[[ -5   0]
 [ 10  22]
 [  0  -7]
 [ 11  59]
 [-21 -36]]
|
[ 0 10]

[[73 11 -4 -2]
 [-8  1 -4 -4]
 [-3 -6 -1 -6]]
|
[-2 -4 -6]

[[ 30  19  50]
 [-28  18 -63]
 [ 15 -27  24]
 [-30  16   2]]
|
[50 18 15]

[[ -5  10]
 [-67 -26]]
|
[ 10 -67]

[[-25 -12]
 [ 37  60]
 [-19  -3]
 [ -2   4]]
|
[-12  37]

[[-21 -65 -80]
 [-18  31 -20]]
|
[-80  31]
---
[[-17   3 -58 -41 -62  70  22  68  55]
 [-44  37  56   2  64  30  25  48 -33]
 [ 20  68   9  69 -34  64  63 -20 -23]
 [ 34 -65  50  45  39 -39  66   7  53]
 [-57 -47  53   9 -42 -58 -45  53  45]
 [ -1 -54 -29  24 -17 -28   7 -19 -70]
 [ 64  33  19  44  30  23  50 -31  26]
 [-52 -62  49  22 -57 -31  31  15  38]
 [-22 -59  43 -48  64   9 -33 -50 -48]
 [  4  40  42  36  28  -8 -68  14  38]]
|
[[-44  37  56   2  64  30  25  48 -33]
 [ 34 -65  50  45  39 -39  66   7  53]
 [ -1 -54 -29  24 -17 -28   7 -19 -70]
 [-52 -62  49  22 -57 -31  31  15  38]
 [  4  40  42  36  28  -8 -68  14  38]]

[[ 21   6   2  -3   3  12  31   5  -1   1   3  -9  -2  15 -20   1]
 [-41 -15   2  -6   0 -20  63  -7   4  -1  -3 -25  -3  38  -2   1]]
|
[[-41 -15   2  -6   0 -20  63  -7   4  -1  -3 -25  -3  38  -2   1]]

[[-22   3  18 -61  10  -2  35 -67]
 [ -7 -23 -24  45 -29 -30  -5  -6]
 [-63  -5   6 -34 -82  19  43   9]
 [-20 -32  20 -37 -49  19  58  -9]]
|
[[ -7 -23 -24  45 -29 -30  -5  -6]
 [-20 -32  20 -37 -49  19  58  -9]]

[[  0   0   0  13  -5  -8]
 [-19  -9   0 -12  50  63]
 [ -4   6   9 -13   8   0]
 [  1 -19   3  10   0   8]
 [  0 -10  10 -20  52  51]]
|
[[-19  -9   0 -12  50  63]
 [  1 -19   3  10   0   8]]

[[ -4 -40  28  28  -3  19  33 -14 -42  57  -7  38]
 [ 23 -48   4   2 -14  21 -27  20 -27 -41  -1  47]
 [ -5  63  27  -1 -31 -27 -11 -22  13  -7  12  19]
 [-28  12 -17   7  21  13 -10  22   6 -26  20  23]
 [ -5  14  10  -4   0 -27  10  -8  46 -38 -10  53]]
|
[[ 23 -48   4   2 -14  21 -27  20 -27 -41  -1  47]
 [-28  12 -17   7  21  13 -10  22   6 -26  20  23]]

[[ -6  -5   9   6 -17 -10 -48  41  33 -23  29 -52  -5  33  30]
 [ 67  78  51  78  48  11 -73  31   1  40  68 -45 -59  75  71]
 [ -1  -2  -1  -2   3   2   1   3   5   3   0   1  -2   0   0]
 [  0   0  -3  -3   4   2   3   2   1   3  -2   4  -2   0  -4]
 [  6   1 -11  -8  31  18  49 -32   9  48 -27  57  -2 -31 -25]
 [  2   3  -2  -1  -2  -3   0   0  -8  -5  -2   1   1   1  -4]]
|
[[ 67  78  51  78  48  11 -73  31   1  40  68 -45 -59  75  71]
 [  0   0  -3  -3   4   2   3   2   1   3  -2   4  -2   0  -4]
 [  2   3  -2  -1  -2  -3   0   0  -8  -5  -2   1   1   1  -4]]

[[-74  70]
 [ 26 -11]]
|
[[ 26 -11]]

[[ 70  16   1  18 -27  -1 -30 -37 -27 -38 -34   7]
 [ 76   8 -22  16 -24 -42 -27 -38 -39 -51  -6  22]
 [ 66  13  -3  20 -29  -3 -31 -41 -33 -46 -22  13]
 [ 48  18  11  25 -25  24 -26 -33 -22 -33 -26   9]
 [ 65   9 -20  11 -13 -49 -15 -23 -23 -30  -9  20]]
|
[[ 76   8 -22  16 -24 -42 -27 -38 -39 -51  -6  22]
 [ 48  18  11  25 -25  24 -26 -33 -22 -33 -26   9]]
---
[[ 19 -33  -2 -34 -41 -16]
 [-12   5 -61   4   0 -10]
 [ -1 -24  42 -26 -28  -3]
 [-10  33 -29  36  42  39]
 [-16  -4  -1  -6  -2  -8]]
|
[[-16  -4  -1  -6  -2  -8]
 [-10  33 -29  36  42  39]
 [ -1 -24  42 -26 -28  -3]
 [-12   5 -61   4   0 -10]
 [ 19 -33  -2 -34 -41 -16]]

[[-12  -5  48 -54  50  54  25  44  36  30]
 [ 25  10  25  27  27  31  27  36  -4  12]
 [ 22  15   7  29   8   8  13  13  -8  16]
 [ 10   0  21  -7  22  25  19  26 -10  12]
 [ 23  13 -17  36 -19 -21  -7 -16 -46   0]
 [-32   2   2 -75   0  -7 -23 -24  12  30]
 [  0  32 -35   5 -37 -49 -37 -52 -21  18]
 [ -5  14 -12 -15 -13 -20 -20 -27  -9  20]]
|
[[ -5  14 -12 -15 -13 -20 -20 -27  -9  20]
 [  0  32 -35   5 -37 -49 -37 -52 -21  18]
 [-32   2   2 -75   0  -7 -23 -24  12  30]
 [ 23  13 -17  36 -19 -21  -7 -16 -46   0]
 [ 10   0  21  -7  22  25  19  26 -10  12]
 [ 22  15   7  29   8   8  13  13  -8  16]
 [ 25  10  25  27  27  31  27  36  -4  12]
 [-12  -5  48 -54  50  54  25  44  36  30]]

[[-15 -16  36]
 [-19  17  43]
 [ 17 -37 -37]
 [ 26  -6 -71]
 [  0  21   0]
 [  2 -25  -4]
 [-31  -5  63]
 [ -8 -26  20]]
|
[[ -8 -26  20]
 [-31  -5  63]
 [  2 -25  -4]
 [  0  21   0]
 [ 26  -6 -71]
 [ 17 -37 -37]
 [-19  17  43]
 [-15 -16  36]]

[[-18 -12]
 [-72   3]
 [ -6 -30]]
|
[[ -6 -30]
 [-72   3]
 [-18 -12]]

[[ -1 -20  59 -18]
 [  2   4  -3  -6]
 [  5   3  -7  -3]]
|
[[  5   3  -7  -3]
 [  2   4  -3  -6]
 [ -1 -20  59 -18]]

[[  5  19  35  10]
 [-16  -1 -45  18]
 [  5  -4 -12  -1]
 [-78   5 -63  48]]
|
[[-78   5 -63  48]
 [  5  -4 -12  -1]
 [-16  -1 -45  18]
 [  5  19  35  10]]

[[ 23 -58  59  72  71 -29 -55  63 -55 -54 -56 -69 -47 -60 -41]
 [ 65   1  -6 -38 -37 -15   3 -14  52   9   6  15  26  -1  -1]]
|
[[ 65   1  -6 -38 -37 -15   3 -14  52   9   6  15  26  -1  -1]
 [ 23 -58  59  72  71 -29 -55  63 -55 -54 -56 -69 -47 -60 -41]]
